Some points, one per row:
tensor([ -2, -11,   6,  16,  -6, -27,  43,  27,  17,   6, -19, -12,  14])
tensor([-66,  42,   3,  48,   1,  39, -47, -19,  16, -11,  -8, -12,   9])
tensor([-59,  20,  18,  84,  -8,  47, -32, -25,  31, -18,   0,   0,   8])
tensor([  4, -31, -18,  26,  -5,  16,  32,  -4,  11, -22,  22,  -9,  -3])
tensor([ -2,  -5,   0,  -1,   8, -18,  32,   1,  15,   9, -18, -20,   6])
tensor([ -9, -41,  -5,  -7, -30,  -4,   7,  17, -40, -36,  35,   4,   2])
tensor([ 16, -13, -16,  -6,  -8, -19,  16,   5,  -7,  -6,  29,  -2,  -3])
tensor([ 34, -25,  -7, -25,   5, -21,  24,  10,  -2,  -2,   0,  -1, -11])
tensor([ 57, -30, -16, -20,  12,  -7,  77,  11, -12, -23,  32, -24, -11])
tensor([ 37,  -9,  -5, -17,   6,  -8,  14,  -1,  16,   4,  -6,   4, -10])
tensor([-49,  45,   6,  47,  27,  50, -48, -31,  25,  -4,  -5,  -6, -11])
tensor([ 32, -33,   3, -26, -12,  -4,  -5,  -8,  -9,   9,   8,  14,   3])
tensor([ -3,  22,   4,   4,  25,   3, -12,  -4,  26,   4, -19, -13,  -9])
tensor([ 76, -18, -20, -45,  12,  -6,  42,  -6,  -6,  -4,  -1,   6, -26])
tensor([-24,  26,   2,  30,  22,  29,   1, -12,  38,   4, -15, -10,   2])
tensor([-27,  17,   8,  24, -13,  11, -44,  -6, -17,  -8,  18,   6,  24])
tensor([-46,  63,  11,  22,  21,   3, -32,  -4,  41,  25, -38, -17,   1])
tensor([ 39, -45,   4, -49,  -1, -28,  35,  10, -22,  14,  -5,  21,  12])
16 more points follow, each with its number after it:
tensor([ 39, -18, -18, -52,  -2, -53,  29,  35, -30,  -2,   8,  -7, -16]) 0
tensor([ 46, -31,  -9, -27, -20, -27,  14,  24, -16,  -9,  20,   3, -11]) 1
tensor([-38, -14,   9,  26, -43,  18, -39,  -1, -18, -23,  30,  25,   8]) 2
tensor([-43,  48,  12,  62,  21,  46, -31, -18,  48,  -1, -20, -11,  -4]) 3
tensor([ 11, -18,  -8,  29, -20,  23, -14, -10,  -8, -22,  28,  16,  -9]) 4
tensor([-50,  25,  17,  45,  -2,  61, -16, -48,  22,  -1, -10,  -2,   7]) 5
tensor([ 44, -42, -17, -28, -17,  -7,  46,   2, -32, -25,  36,  -6,  -7]) 6
tensor([ 34, -35,  -1, -55,   4, -29,  35,  19, -14,   1,  16,  20, -10]) 7
tensor([  2,  -8,  -4,   3, -18,  -7, -31,   1, -18,  -7,  11,  14,  13]) 8
tensor([-27,  35,   4,   7,  28,   0,  -1,   2,  27,  18, -16, -18,  -6]) 9
tensor([ 47,  -4, -14, -54,  24, -36,  51,  25, -13,  11,  -5, -17, -23]) 10
tensor([-74,  61,  17,  56,  12,   9, -36,   1,  38,  12, -16, -15,  13]) 11
tensor([ 58,   2,  -7, -48,   7, -34,  24,   7,  -4,  14, -31,  -7, -27]) 12
tensor([-13, -32,  10,  41, -45,  38, -12, -20, -21, -20,  21,  15,  21]) 13
tensor([  2, -43,  -1,  -7, -16,   6,  -2,  -5, -23, -14,  16,  16,   2]) 14
tensor([ 62, -51,  -9, -58,  -6, -27,  32,  21, -46,  -6,  13,   3,  -7]) 15
Which of these numbered points is nearest to each point below, looking only along the 2 directions in which the first points spread most? Its number follows each.
tensor([  8,  30,   4,  11,  10,   4, -29, -11,  23,  22, -20,  -7,   1]) > 9
tensor([ 39, -14, -21, -42,  11, -29,  36,  13, -14,  10,  22,  -3, -12]) > 7
tensor([-63,  65,   5,  31,  29,  17, -43, -12,  42,  14, -27, -15,  -8]) > 3
tensor([ 67, -19, -13, -43,   7, -33,  60,  23, -25,   4,   0, -19,  -3]) > 0
tensor([ 32, -23,   7, -39, -20, -14,  -4,   8, -21,   8,   1,  13,   8]) > 1
tensor([  5,   2,  -9, -10,  12,   6, -25, -10,  -4,  -4,   5,   6,  -7]) > 8
tensor([  7, -12,   7, -14, -22,   4, -34,   0, -17,  -1,  15,  14,  10]) > 8
tensor([ 59, -16, -23, -61,  17, -36,  56,  16, -23,   8,   9, -10,  -9]) > 0
tensor([ 61, -41,  -4,  -9,   8,  -8,  47,  11,   5,   9, -21,  -6,   4]) > 0
tensor([-21,  32,  -3,   0,  22, -10, -14,  11,  27,  17,  -5, -13, -13]) > 9
tensor([-49,   2,  11,  56, -18,  50, -12, -23,  13, -15,  -9,  16,   8]) > 5
